Each row is where one point has got to under a steady rotation. How many ticks took it there?
The counts run from 0 to 602.
98 99 90 120 83 113 122 90 75 112 80 105 106 103 112 110 81 113 90 108
 73 83 90 118 107 105 114 90 95 88 102 110 80 89 104 99 85 108 108 105
 73 78 100 97 73 113 104 92 91 135 89 109 101 77 107 118 104 101 124 78
 99 118 91 125 110 118 112 -> 473
104 98 74 92 82 82 96 110 92 91 86 135 110 99 113 116 88 116 119 127 83
 90 90 107 72 77 91 100 109 100 118 91 80 117 117 100 68 99 91 81 86 79
 75 127 94 122 99 108 96 93 91 113 106 98 119 98 93 73 105 64 93 101 73
 101 141 107 133 -> 232
103 76 105 136 107 121 106 106 119 88 91 68 91 99 125 114 134 111 132 98
 110 75 92 99 115 112 100 102 82 92 94 110 101 94 99 101 79 107 115 77
 91 99 104 67 96 82 93 95 100 126 86 126 77 94 87 103 92 127 121 114 102
 109 117 110 119 109 97 -> 366
101 110 76 83 99 86 107 119 100 86 107 90 110 103 87 116 97 86 82 106 86
 73 101 108 87 94 82 97 103 107 126 106 88 109 121 82 70 78 79 84 96 99
 64 119 83 139 95 97 93 97 74 98 108 112 108 96 108 87 125 81 100 107 75
 89 109 98 106 -> 313
126 82 95 124 98 96 120 100 93 132 102 110 109 129 96 94 115 85 78 92 96
 110 99 111 92 77 101 107 72 101 84 107 95 78 110 95 117 124 109 96 99
 104 103 74 92 112 115 100 108 96 103 118 102 116 106 73 112 123 120 99
 124 135 117 92 70 92 81 -> 207
102 89 122 101 85 81 102 90 94 80 87 105 102 119 83 102 96 91 105 104 96
 111 89 102 78 90 118 97 89 116 70 128 108 70 110 93 88 126 92 114 111
 84 105 90 111 112 122 144 98 109 66 100 85 116 88 95 118 81 117 67 119
 114 111 85 97 112 95 -> 382
123 122 104 118 103 125 138 89 103 97 108 133 98 98 103 89 88 101 63 91
 89 109 98 102 118 92 122 113 94 95 109 94 92 85 94 83 94 111 118 107 94
 101 119 102 73 126 103 95 106 99 101 77 81 98 104 97 126 105 113 92 94
 108 114 98 66 78 89 -> 27
88 120 135 100 103 88 106 106 110 90 118 117 78 91 90 114 104 110 128
 103 99 89 91 69 89 118 101 111 131 99 85 106 114 127 91 117 68 93 114
 79 112 109 116 93 107 99 100 126 114 90 85 102 89 114 85 104 125 98 117
 76 90 104 91 97 104 107 122 -> 241
109 95 94 94 101 83 112 120 123 63 112 80 98 108 84 98 145 94 68 94 114
 120 104 107 113 85 101 109 84 100 119 117 103 69 86 78 107 100 96 107
 109 103 94 118 106 122 99 110 109 110 74 89 88 100 99 103 118 62 83 113
 104 98 125 93 91 82 80 -> 274
108 99 104 105 91 87 102 117 86 83 92 79 98 106 92 107 125 78 118 112
 117 102 118 87 87 101 114 123 115 89 104 83 106 97 111 104 84 79 86 97
 98 101 119 83 103 71 89 73 77 114 77 84 103 69 85 105 104 92 94 81 82
 112 82 139 83 105 93 -> 540
70 84 90 68 105 82 94 115 113 60 105 115 75 69 92 89 113 106 82 109 100
 127 106 102 130 86 142 86 94 107 97 105 86 85 122 93 98 93 98 118 111
 91 90 115 101 117 98 92 112 102 94 82 106 96 106 96 112 89 65 108 82 95
 121 118 90 81 91 -> 194
109 82 73 122 111 99 111 89 88 128 91 125 92 113 129 106 98 129 101 94
 103 73 91 110 95 102 94 107 100 98 121 104 67 128 74 103 100 101 119 84
 103 88 101 102 77 99 98 96 120 74 160 88 109 117 105 113 78 102 76 97
 98 97 94 86 120 103 115 -> 31
80 80 108 88 118 83 94 111 100 88 110 85 74 115 119 101 91 71 105 115
 117 90 98 91 94 87 93 112 101 130 108 116 97 99 90 95 94 88 84 87 87
 102 73 127 99 122 76 112 138 83 93 74 139 102 129 89 108 120 107 74 91
 109 108 111 123 112 85 -> 461
71 87 107 89 108 103 81 71 110 79 83 103 86 104 108 105 99 99 107 79 111
 102 108 109 94 78 109 99 101 100 109 97 121 105 106 87 78 91 74 113 105
 79 95 123 111 104 90 130 102 95 86 76 110 95 113 111 105 66 105 89 86
 59 103 121 145 118 96 -> 471
115 101 121 105 92 108 110 123 99 76 131 110 82 87 135 115 100 82 94 100
 113 85 108 91 127 125 116 109 106 120 95 106 85 114 99 98 90 93 117 78
 103 103 120 124 90 109 91 99 116 82 77 104 95 79 120 92 113 127 109 89
 102 120 112 109 58 94 109 -> 501
110 117 135 112 91 107 113 96 114 78 95 132 108 91 103 115 85 105 118
 106 93 87 82 81 90 86 103 108 103 98 90 90 109 106 99 98 64 119 93 93
 93 93 120 105 97 109 116 126 97 97 65 83 77 113 98 99 130 85 133 67 117
 85 107 101 96 95 125 -> 322
90 106 119 120 101 67 96 94 110 111 120 116 93 101 95 99 113 90 115 92
 110 107 106 75 88 124 116 108 110 96 82 105 91 102 58 107 86 120 111 83
 122 111 108 92 103 75 101 134 98 76 95 108 84 116 75 100 110 69 92 102
 101 112 86 68 93 100 113 -> 181
90 100 127 94 112 86 103 114 99 67 132 91 84 79 116 90 95 75 89 110 83
 117 117 96 122 117 143 93 97 101 80 112 82 88 88 109 112 96 114 108 85
 102 113 105 106 106 81 77 87 110 93 91 89 83 100 111 126 111 95 104 100
 101 115 113 66 90 101 -> 114
80 87 90 113 104 83 100 65 87 133 91 128 80 96 103 89 94 115 86 76 93 99
 107 98 86 107 117 105 108 76 98 96 85 115 87 101 100 95 109 87 93 84
 106 65 96 78 96 91 118 68 114 106 118 113 110 106 91 85 95 82 94 91 62
 108 113 126 114 -> 91
85 103 136 98 68 95 109 112 95 79 103 120 71 66 119 110 81 107 119 129
 86 110 87 80 106 92 127 105 111 102 77 104 102 105 81 109 88 118 102 86
 82 96 110 112 105 98 106 118 107 119 85 106 98 99 132 94 110 109 117 71
 103 102 101 124 106 125 124 -> 321
125 93 120 115 86 109 116 80 105 90 98 129 112 94 99 121 89 118 104 86
 105 103 88 82 97 74 98 112 108 114 83 97 100 101 92 96 101 115 97 112
 129 75 135 94 115 79 136 120 90 74 108 82 78 127 98 118 102 72 96 89
 114 88 96 96 100 89 125 -> 578
108 78 90 110 102 97 108 91 90 109 114 109 75 116 133 116 101 98 89 82
 111 87 99 95 98 102 106 115 105 115 100 115 80 115 86 101 120 93 123 83
 108 85 130 94 99 88 96 100 142 54 137 86 120 115 127 113 89 121 77 91
 107 130 102 101 94 103 115 -> 587
68 91 99 70 123 113 83 79 103 113 71 91 71 78 94 79 91 110 115 92 102 95
 103 116 119 115 113 70 81 75 97 106 110 91 91 119 101 94 82 109 92 101
 89 92 91 94 93 89 85 129 121 105 109 87 105 107 87 128 106 116 98 66 98
 116 115 103 89 -> 69
91 95 99 93 116 101 98 101 114 122 104 97 74 101 121 92 113 113 106 93
 120 83 96 92 114 115 89 104 116 102 105 89 85 116 86 111 119 75 107 87
 103 97 102 95 99 81 75 80 123 75 132 81 134 96 123 129 75 118 70 122 94
 102 92 106 118 85 103 -> 586
108 114 101 96 78 81 105 107 82 65 119 81 76 120 80 116 122 72 85 74 103
 95 123 90 95 108 108 115 117 113 106 111 102 107 72 92 100 80 101 90
 119 96 135 114 108 90 96 93 99 108 95 81 98 87 99 114 115 90 104 73 92
 104 87 121 84 120 104 -> 480
102 123 107 83 106 105 109 97 108 89 98 80 65 104 64 101 136 121 99 67
 92 99 87 100 108 107 81 111 105 76 110 101 141 91 76 95 82 109 107 91
 105 115 117 77 81 106 93 109 112 115 82 91 77 92 72 94 119 116 122 97
 91 101 87 95 99 96 68 -> 475
94 110 120 89 92 125 98 102 92 98 88 113 68 101 94 104 83 123 113 77 95
 106 81 107 112 88 87 111 96 100 65 103 121 104 94 108 103 126 123 91
 104 106 126 78 94 98 95 121 131 92 72 126 88 105 114 81 111 138 118 80
 112 120 108 98 102 120 86 -> 0
122 89 115 139 70 112 104 118 108 97 102 111 109 92 138 119 98 109 122
 115 114 108 86 86 90 94 104 101 112 115 74 90 84 99 96 107 117 110 100
 89 110 87 128 89 121 54 112 96 98 93 101 123 99 111 127 109 93 96 85
 104 106 113 99 113 110 108 133 -> 191
92 84 74 89 109 72 78 99 92 105 93 100 81 122 85 105 113 105 113 71 110
 82 116 101 65 97 84 109 111 88 100 114 102 131 99 112 83 84 104 66 110
 100 81 92 99 100 87 117 117 72 103 131 106 113 104 91 85 102 104 80 104
 102 73 86 129 112 115 -> 547
117 95 109 105 76 86 111 101 69 114 83 119 95 98 81 94 83 108 109 123 67
 127 100 88 75 61 110 112 87 85 82 91 99 93 70 113 103 122 99 91 66 104
 99 88 105 98 118 106 86 116 107 111 99 107 118 94 107 90 102 71 118 103
 78 105 103 109 106 -> 468
76 92 83 117 122 98 111 106 99 107 86 130 121 88 105 78 97 94 97 116 89
 109 98 101 105 87 131 105 97 93 92 93 69 91 125 113 87 115 86 125 93
 100 78 83 77 123 100 86 93 111 109 93 118 97 70 87 111 95 74 108 81 107
 114 100 94 85 71 -> 47
80 80 98 130 106 92 90 109 125 84 105 111 70 67 134 107 111 99 94 114
 108 94 115 83 112 114 141 100 114 95 110 108 82 111 97 86 76 87 113 86
 88 93 91 112 94 99 86 102 119 104 75 105 111 105 123 100 105 84 96 104
 82 91 96 122 122 101 113 -> 25
65 107 104 86 123 93 93 81 119 113 97 106 60 108 74 82 117 104 99 70 114
 107 110 93 92 117 98 102 104 83 99 102 136 105 64 110 81 101 113 93 108
 112 100 80 89 93 77 127 119 98 102 98 96 104 79 89 111 100 105 101 86
 77 91 89 126 108 80 -> 476
93 89 74 70 98 84 103 114 103 98 100 99 87 101 100 84 106 86 92 119 83
 102 104 113 106 115 115 88 78 110 103 108 80 81 94 101 93 92 86 110 92
 100 73 118 81 133 85 70 83 139 107 98 117 70 90 100 86 117 102 94 91
 109 108 95 83 97 82 -> 374
85 115 104 61 92 89 91 95 112 88 118 109 80 96 91 76 89 77 64 91 95 121
 107 113 109 107 120 77 99 120 97 103 82 89 78 99 121 92 91 115 109 102
 84 148 124 119 86 101 98 95 105 78 115 104 118 107 112 73 98 102 94 85
 94 90 92 96 84 -> 570
107 125 104 79 82 100 94 106 84 80 96 107 80 109 85 91 97 89 90 91 78
 131 97 118 110 76 114 109 91 92 77 89 108 80 98 87 100 111 96 112 92 91
 111 103 97 117 82 101 93 118 65 90 90 63 114 89 120 96 101 76 86 110 93
 119 93 108 71 -> 234
75 82 87 111 121 83 114 107 86 130 88 94 100 105 91 93 111 101 124 100
 92 72 104 94 83 105 92 110 86 86 104 108 85 112 96 121 56 109 89 86 100
 111 75 62 63 93 121 122 92 111 93 116 101 108 64 72 105 108 111 106 94
 109 79 85 90 107 78 -> 307
114 93 81 43 106 101 81 99 119 81 91 100 99 87 86 91 90 91 102 90 98 100
 106 113 80 59 89 98 102 95 95 76 99 106 126 94 100 74 70 114 106 105 88
 93 123 113 102 74 87 96 100 96 114 116 114 99 98 94 96 92 102 75 81 114
 120 85 111 -> 63
106 74 126 118 105 81 89 135 104 75 119 90 106 89 127 110 124 84 130 124
 117 122 110 85 97 79 100 119 99 87 80 100 88 105 97 103 79 108 95 94 98
 110 91 97 107 88 94 136 91 97 70 111 92 119 100 90 117 78 82 106 99 108
 117 97 118 102 102 -> 361
124 67 98 116 90 88 106 105 84 89 105 95 90 107 112 116 119 104 100 74
 116 103 105 97 101 84 93 104 76 101 83 128 80 103 75 98 116 114 121 75
 120 90 116 98 108 82 119 126 103 84 111 124 83 132 118 82 99 103 96 101
 120 116 101 82 84 112 116 -> 507
108 107 109 109 93 81 121 122 109 97 120 104 114 90 93 124 102 102 100
 108 100 82 93 77 83 101 81 111 107 117 104 111 77 123 59 98 86 104 90
 76 117 107 89 109 92 102 121 119 99 81 99 94 102 133 89 106 110 67 108
 92 105 118 64 64 94 101 121 -> 568
111 110 131 85 99 74 95 125 123 82 124 97 96 104 104 103 134 92 114 125
 111 108 112 89 107 123 113 93 125 90 94 104 96 93 84 100 94 96 119 82
 96 105 106 128 111 93 86 117 93 102 89 92 90 84 96 120 119 81 91 111 97
 104 119 93 86 76 108 -> 34
119 108 132 92 79 73 97 105 90 114 94 122 128 132 85 105 83 96 138 135
 87 95 85 89 76 88 98 85 108 94 79 98 107 97 112 108 110 118 96 87 90
 100 106 97 121 104 115 110 77 97 106 96 96 98 105 118 113 109 111 77
 133 116 102 89 82 79 129 -> 142
